[[138 134 110 133 114 125 127 141 124 127 116 143 120]
 [115 120 151 121 146 133 130 110 133 130 144 109 139]
 [115 121 151 120 146 132 129 110 132 129 143 108 138]
 [139 134 109 135 113 124 127 143 125 127 115 145 120]
 [142 137 103 136 108 123 127 148 123 126 111 150 117]] --> 139

[[127 126 130 134 130 123 128 125 130 148 143]
 [130 125 130 127 139 142 149 145 142 146 144]
 [128 128 127 123 126 125 148 145 142 145 143]
 [126 131 128 126 143 149 143 147 147 142 147]
 [129 129 128 131 143 144 142 145 148 148 147]
 [127 132 143 143 140 143 145 145 146 147 147]
 [127 128 128 125 128 141 146 146 143 142 146]
 [128 127 139 148 146 142 145 143 147 148 146]
 [125 131 127 130 126 134 123 133 151 142 149]] --> 128

[[147 139 122 125 123 119 123 128 119 138 124 124]
 [135 125 120 128 128 122 141 134 115 125 129 126]
 [132 126 121 125 137 122 152 138 117 123 131 123]
 [131 123 128 128 125 127 119 134 132 136 137 139]
 [129 132 128 139 123 121 131 115 132 139 117 128]
 [136 133 123 124 124 126 125 111 118 126 121 131]
 [131 127 128 123 139 124 136 131 120 121 137 121]
 [130 122 126 130 127 136 117 137 142 129 134 126]
 [130 123 127 140 126 121 125 146 135 137 127 125]
 [132 125 121 122 126 135 119 131 122 126 134 128]] --> 130

[[103 105 154 104 154 156 155 155 104 105 153 153 103]
 [117 117 143 117 142 144 143 143 117 117 142 142 116]
 [119 120 140 120 140 141 140 141 120 120 140 140 119]
 [142 142 121 141 121 120 120 120 142 142 121 121 142]
 [139 138 123 138 123 123 123 123 139 138 124 124 139]
 [110 111 148 110 148 150 149 149 110 111 148 147 110]
 [126 126 135 126 134 135 135 135 126 126 134 134 126]
 [106 107 151 107 151 153 152 152 107 107 151 150 106]] --> 126

[[125 126 111 141 133 112 142 141 126 114 135 128 138 145 131]
 [118 142 135 121 119 131 109 116 134 119 114 120 145 127 130]
 [104 122 137 129 145 130 130 123 131 134 121 135 116 123 122]
 [112 128 137 138 132 110 133 121 126 148 114 141 120 124 128]
 [130 155 123 127 122 102 121 118 122 131 135 121 122 129 118]
 [138 127 122 127 121 119 124 125 110 106 129 111 131 136 117]
 [128 110 116 141 133 137 126 143 110 112 127 138 137 140 137]
 [117 131 114 130 120 119 130 140 130 133 138 150 114 149 134]] --> 128
---
[150, 158, 102, 107] >> 107
[[130, 153, 123, 124, 128, 133, 127], [127, 115, 131, 136, 124, 126, 129]] >> 127
[140, 103, 129, 115, 132] >> 132
[144, 130, 154, 106, 124, 128, 136] >> 136
[113, 152, 122, 128, 107, 131, 116] >> 116
[136, 154, 123, 112, 107, 107, 120] >> 120
---
array([124, 103, 128, 118, 123, 131]) Answer: 103

array([[125, 109, 134, 141, 139, 121, 123],
       [131, 112, 129, 139, 149, 139, 122],
       [136, 123, 125, 132, 129, 137, 109]]) Answer: 123

array([[138, 116, 138, 137, 140, 118, 118],
       [104, 156, 104, 103, 100, 153, 154],
       [108, 153, 107, 107, 103, 149, 150]]) Answer: 153

array([132, 106, 105, 148, 151, 123]) Answer: 106

array([[150, 153, 153, 156],
       [153, 157, 153, 155]]) Answer: 157

array([[100, 125, 127, 118, 119],
       [104, 124, 125, 116, 125],
       [128, 120, 115, 115, 153]]) Answer: 120

array([[125, 133, 126, 150, 151, 125, 153],
       [130, 125, 129, 123, 122, 130, 122]]) Answer: 125
---
[[150 155 153 100 105]
 [117 118 115 141 141]
 [113 113 110 147 139]] gives 155, 153

[110 108 138 109 118 139 106] gives 139, 138

[140 116 133 104 132 107] gives 140, 133

[129 137 119 105 138 142 141] gives 142, 141

[154 142 103 130 147 116] gives 154, 147

[146 110 130 152 128 130] gives 152, 146

[132 111 150 121 121 116] gives 150, 132

[[128 126 129 130 128]
 [138 126  99 137 106]] gives 138, 137
---
[120 149 102 150 111 125 138] → 111
[154 108 119 115 121] → 119
[104 112 127 124 122] → 127
[102 129 150 110] → 129
[119 117 118  99] → 117
[125 123 102 129 135 111] → 129
[142 158 106 146] → 158
---
[[150 107 115 109 143]
 [151 112 109 108 144]
 [150 113 112 109 142]] --> 109

[[102 145 151 147 149 149 146]
 [124 125 124 124 124 125 126]
 [123 136 139 137 138 138 136]] --> 149

[[132 127 146 147 127 149 130]
 [127 130 137 137 130 139 126]
 [131 126 124 125 126 123 131]] --> 149

[[114 141 141 146]
 [141 157 141 112]
 [137 115 115 114]] --> 141

[[134 106 130 126 137]
 [109 100 129 150 135]
 [135 113 133 125 108]] --> 126

[[158 119 137 127]
 [125  99 140 119]
 [117 142 132 101]] --> 137

[[144 145 155 103 106 141 112]
 [148 155 143 104 103 151 107]
 [116 124 117 142 153 110 149]] --> 141
---
[[106 135 148 107 149 134 100]
 [157 110 122 116 121 104 133]] ⇒ 148

[144 119 122 109  99] ⇒ 122

[[134 124 133 136 118]
 [141 123 112 111 103]] ⇒ 133

[126 100 129 105 110  99] ⇒ 129

[115 128 104 116] ⇒ 104

[[148  99 100 101 156 155 157]
 [124 134 134 134 122 122 122]] ⇒ 100

[104 155 155 154 101] ⇒ 155

[145 148 145 122 155 124 138] ⇒ 145

[[143 139 104 118 109 144]
 [142 102 137 142 130 120]] ⇒ 104

[138 151 120 132 118 107] ⇒ 120
---
Q:
[[157 145 106 128 124 107]
 [153 144 108 129 122 111]]
A: 157, 111

Q:
[[116 150 117 151 149 116]
 [142 120 142 121 120 142]]
A: 116, 142

Q:
[[129 130 137 124 129 106 120]
 [128 129 133 127 128 117 124]]
A: 129, 124

Q:
[[125 133 130 129 128 128]
 [113 157 143 124 125 116]
 [129 131 129 122 125 125]]
A: 125, 125

Q: [117 104 113 146 140 102]
A: 117, 102

Q: [155 143 155 139]
A: 155, 139
---
[[103 104 105 157 103 155]
 [147 147 146 117 148 118]
 [139 138 138 125 139 125]]	138

[[111 138 127 104]
 [130 110 117 152]
 [127 118 113 138]]	113

[[127 128 130 125 120 140]
 [130 135 133 125 151 144]
 [128 134 127 128 139 137]]	127

[[116 128 117 145 115 111]
 [134 140 122 118 115 113]
 [127 135 113 126 116 104]]	113

[[155 122 138 128 131]
 [137 126 136 114 129]
 [146 132 147 102 136]]	147

[[137 129 113 127]
 [129 124 106 143]
 [145 125 131 119]]	131
